In the rows, 128 means zero.
Each path is a new rotation, seen through one point. The rows after it are directions, each followed by how far the rotation turns it, in degrees each step (0 if it stays put).
Each turn is a multiple of 5 degrees from 10 to 175, or 0.
Each row of a path follows its step; steps can be skipped.
Path 1:
step 0: [121 134 128 136 133 125 117 123 126 130 127 134 134 126 129 132 125 123
 121 128 130 135 123 121 131 130 127 131 136 138 128 136 128 127 121 131
 117 127 127 124 116 122 131]
step 4: [115 140 128 135 126 133 121 125 127 136 131 124 125 119 130 134 122 133
 128 120 128 121 124 128 129 129 129 130 131 124 129 122 122 125 130 134
 113 134 134 125 124 131 127]
step 6: [131 134 134 131 119 131 121 116 125 129 127 131 136 119 138 132 122 131
 127 126 136 127 129 124 126 132 124 123 138 131 130 125 127 133 129 127
 128 116 120 127 124 121 122]
step 15: [122 126 133 125 125 121 121 123 127 126 132 118 133 114 133 134 129 130
 128 125 134 134 124 130 129 125 122 140 137 130 129 125 121 130 126 134
 118 131 135 121 133 130 127]
step 16: [119 132 131 142 129 127 118 124 125 119 132 129 137 124 125 133 126 127
 125 122 128 128 123 127 130 129 130 130 139 133 128 126 126 120 120 125
 113 133 135 127 127 128 129]
step 18: [123 134 137 139 129 128 126 116 132 133 127 133 131 120 136 119 132 127
 120 122 130 132 129 122 125 133 116 132 136 124 135 134 129 131 125 126
 129 124 121 128 127 127 126]
step 22: [122 131 133 130 123 131 121 125 127 128 137 125 134 114 139 135 121 133
 130 124 139 132 128 125 131 128 116 128 128 133 124 121 125 128 121 133
 126 125 124 123 123 122 125]
Speeds:
[131 128 129 128 127 127 126 128 129 130 124 129 127 128 128 127 127 129
 128 128 126 128 129 125 127 128 130 128 129 129 130 133 127 129 128 127
 128 124 126 129 124 129 128]
60
[127 129 129 127 129 128 131 128 128 130 127 129 128 126 129 129 131 129
 124 129 126 128 129 129 127 131 127 127 130 128 125 128 127 130 129 126
 131 131 128 130 129 129 131]
65
Path 2:
step 0: [122 124 127 137 131 129 124 132 124 134 125 127 129 125 137 121 133 124
 126 133 128 130 133 130 116 132 130 124 136 121 119 139 125 125 131 131
 136 129 132 137 126 138 126]
step 1: [133 133 132 134 130 132 135 137 130 127 133 126 127 124 127 118 126 127
 116 126 137 122 129 133 121 130 130 118 123 133 125 129 121 130 120 137
 133 128 124 136 131 125 121]
step 7: [132 136 117 135 125 132 131 130 131 130 124 132 131 125 127 126 132 133
 123 127 136 126 127 125 120 125 130 139 127 135 131 128 124 127 120 131
 133 126 116 143 123 132 128]
step 16: [124 120 128 134 125 130 128 130 129 143 127 125 132 127 120 125 134 126
 132 136 131 122 124 122 119 142 129 123 133 130 123 127 126 126 128 128
 132 129 131 137 120 137 129]
step 17: [138 132 122 128 127 136 122 139 122 130 133 128 132 121 123 122 135 131
 118 125 138 126 123 126 124 135 127 124 128 129 130 131 127 134 118 129
 123 120 130 130 124 126 117]
step 19: [126 134 133 125 115 130 124 137 124 125 122 118 133 121 123 121 136 126
 125 127 128 130 128 132 122 137 127 130 126 126 129 132 125 131 129 131
 128 139 117 132 135 133 131]
step 23: [134 131 130 134 126 137 128 138 131 125 125 128 132 128 135 124 134 129
 123 121 138 121 135 123 117 127 124 138 130 135 124 135 130 131 126 130
 135 129 129 130 117 129 126]
Speeds:
[130 125 127 129 129 129 128 128 130 125 129 131 127 127 129 126 128 128
 127 126 132 127 127 125 129 127 130 129 125 128 131 129 126 128 129 127
 128 127 126 127 127 125 127]
135
[127 131 127 125 131 126 129 130 131 126 126 127 131 126 128 128 128 128
 126 127 127 129 128 127 129 129 127 128 124 127 127 129 130 129 123 129
 128 128 126 130 127 127 128]
175
[130 126 129 127 127 128 129 131 130 130 125 128 126 129 127 128 130 130
 129 129 128 131 128 128 127 126 130 125 126 125 128 128 128 132 128 130
 126 128 126 125 131 129 128]
45
[126 131 128 131 127 128 127 130 129 128 129 128 125 130 126 125 129 130
 129 126 129 130 129 130 132 126 128 130 129 129 128 127 128 129 125 128
 129 131 127 128 129 128 128]
65
[122 124 128 129 129 128 128 128 127 128 124 128 128 127 129 128 130 126
 128 127 128 128 127 128 131 130 128 127 129 127 127 127 125 130 129 127
 129 128 126 127 125 129 131]
135
Path 3:
step 1: [138 122 129 126 132 138 129 137 129 132 132 123 133 117 138 132 125 132
 133 129 129 116 123 130 130 134 124 134 130 135 124 124 131 133 132 137
 116 124 130 127 122 130 120]
step 2: [136 129 126 124 137 139 131 123 126 126 134 138 130 121 137 124 129 133
 117 128 130 126 121 133 137 138 122 132 126 120 135 126 123 125 126 127
 115 126 135 135 129 130 131]
step 8: [134 126 117 130 135 132 134 123 128 134 124 123 134 116 134 122 123 126
 123 128 127 131 119 130 132 125 130 129 125 120 136 120 134 115 132 138
 124 130 127 136 126 134 124]
step 13: [142 126 125 125 123 131 139 127 119 121 131 130 127 117 142 137 132 132
 126 127 125 129 126 126 130 123 133 133 126 124 127 129 135 129 134 129
 115 130 128 126 133 130 116]
step 15: [138 127 129 127 133 135 120 130 114 127 136 132 140 124 140 127 126 139
 131 123 124 129 123 129 127 134 132 127 120 124 126 120 126 129 134 135
 131 134 125 129 134 129 124]
step 19: [143 128 116 124 134 134 133 123 123 126 125 135 135 119 133 125 137 134
 122 121 129 134 124 133 123 133 124 129 125 126 122 125 121 134 126 133
 117 125 133 130 128 132 130]
step 20: [130 129 132 129 131 144 134 133 126 130 126 131 130 117 133 116 130 130
 130 124 127 132 135 134 132 123 131 131 125 122 126 117 120 125 132 131
 123 120 126 134 121 128 116]
Speeds:
[128 128 128 126 126 127 128 129 127 132 127 129 126 128 126 127 127 130
 124 127 127 127 126 128 131 128 127 125 128 128 130 130 125 124 127 128
 130 127 129 131 127 128 127]
175
[131 127 127 124 127 128 131 128 127 126 128 131 131 126 125 130 130 126
 128 130 130 127 127 126 127 129 129 129 129 129 130 130 128 128 126 128
 129 131 129 128 125 128 128]
125
[128 129 131 125 127 129 123 130 128 130 129 127 130 126 128 128 129 128
 128 127 130 128 130 129 130 128 127 129 129 128 128 127 127 130 131 128
 130 129 125 126 125 126 130]
70
[128 125 131 129 129 133 129 131 130 127 127 126 127 128 124 130 129 129
 130 127 127 127 131 125 129 128 127 127 128 130 127 129 129 127 128 128
 129 126 127 129 127 127 125]
170
[129 127 128 130 125 127 131 128 129 130 127 124 128 127 130 131 126 125
 126 128 131 128 127 126 129 123 127 130 127 126 127 128 129 127 128 128
 128 129 127 127 128 127 127]
85
Path 4:
step 6: [133 122 119 126 129 126 125 135 129 129 115 125 126 126 131 139 125 138
 116 127 128 117 130 124 136 125 122 128 141 126 127 135 135 129 127 122
 130 132 129 135 128 122 129]
step 9: [131 117 120 126 129 124 126 138 128 114 130 128 127 121 125 134 130 136
 129 123 124 125 128 137 132 134 141 128 134 129 127 120 132 125 128 125
 128 126 138 129 125 124 121]
step 11: [132 126 125 126 127 127 132 137 123 129 126 124 130 122 123 131 132 132
 116 130 129 125 125 122 136 119 134 130 133 120 140 130 129 115 132 128
 135 134 121 140 134 133 126]
step 14: [133 125 115 127 123 123 129 142 121 127 134 131 131 127 131 130 128 127
 122 129 122 136 130 124 124 132 137 131 128 123 127 125 128 129 122 134
 135 136 143 132 132 128 129]
step 15: [137 127 123 129 131 123 138 136 128 120 114 132 123 114 129 132 136 133
 127 131 116 131 131 131 123 125 127 123 129 120 130 128 126 128 130 121
 128 131 131 129 133 126 126]
step 16: [137 111 131 123 131 138 131 140 128 123 128 129 132 122 125 133 132 133
 117 129 131 126 121 137 131 130 132 122 134 126 124 128 126 129 129 126
 127 127 124 133 137 133 127]
step 22: [131 113 124 115 124 125 136 132 133 117 124 133 126 123 129 137 123 133
 130 133 128 136 125 135 121 121 121 126 130 123 122 133 131 121 132 127
 133 126 126 125 126 129 123]
Speeds:
[128 129 127 129 133 128 127 127 127 127 128 127 129 125 128 127 125 132
 130 127 127 128 131 129 127 126 129 128 128 125 127 131 128 127 130 129
 128 125 128 127 128 128 127]
110
[129 130 128 127 125 127 126 129 131 127 127 126 128 129 126 129 130 130
 125 129 128 125 127 130 130 127 128 128 128 127 131 130 125 125 131 127
 128 127 127 126 126 126 130]
155
[129 129 129 129 128 125 131 128 124 127 130 129 125 130 129 127 128 129
 131 131 131 128 128 130 125 129 127 128 130 128 127 128 127 126 129 127
 128 129 129 126 128 125 127]
145
[129 126 127 130 129 127 126 130 129 128 130 129 129 130 126 124 127 129
 129 127 129 127 126 125 130 128 125 127 131 128 130 130 128 131 127 128
 132 129 130 126 126 127 129]
100
[126 128 131 127 129 130 129 129 127 126 126 130 128 129 132 129 126 130
 126 128 130 125 124 126 127 127 126 127 128 125 129 127 129 127 129 125
 129 127 129 129 129 131 129]
70
Path 5:
step 4: [130 125 130 127 120 130 129 123 124 126 124 135 133 121 116 131 126 126
 113 120 129 132 129 128 127 128 137 127 127 129 122 124 126 123 135 129
 120 135 137 136 133 135 132]
step 5: [135 115 132 126 123 122 125 129 138 134 127 130 130 133 119 119 123 130
 135 124 133 134 129 128 119 133 124 134 119 124 121 129 127 129 135 120
 124 130 126 130 125 129 117]
step 7: [118 128 132 127 124 128 113 123 129 115 121 124 132 135 123 130 136 130
 125 121 134 129 127 123 128 126 130 128 132 124 129 127 132 135 133 134
 131 128 141 134 132 131 132]
step 12: [126 124 137 130 126 123 113 127 130 130 124 130 125 125 120 123 120 127
 126 130 125 129 128 128 136 135 126 127 130 133 127 111 125 135 129 134
 123 125 132 135 129 119 126]
step 13: [131 124 128 134 131 123 127 126 130 127 127 122 139 125 129 130 122 129
 129 122 134 119 119 136 127 126 117 129 120 123 137 124 118 136 137 124
 133 125 131 136 130 133 127]
step 18: [129 132 134 127 123 129 119 118 132 126 126 125 126 141 122 124 125 135
 123 125 129 130 121 131 120 126 120 125 120 120 129 123 132 133 125 130
 133 118 129 121 136 133 127]
step 20: [125 119 128 132 118 131 132 122 121 129 127 132 141 121 122 131 128 130
 124 125 136 128 124 128 138 127 133 120 127 123 124 121 129 130 132 133
 131 127 136 125 117 123 132]
Speeds:
[127 129 125 130 131 128 128 129 127 129 128 126 127 128 129 126 129 128
 130 126 127 130 130 131 125 126 127 130 128 127 129 126 126 127 129 128
 128 131 125 126 124 129 129]
135
[129 129 129 128 129 124 128 127 126 129 127 129 131 128 127 128 125 130
 129 124 128 128 131 127 133 128 130 128 130 126 128 127 128 126 129 130
 126 129 128 130 127 126 129]
90
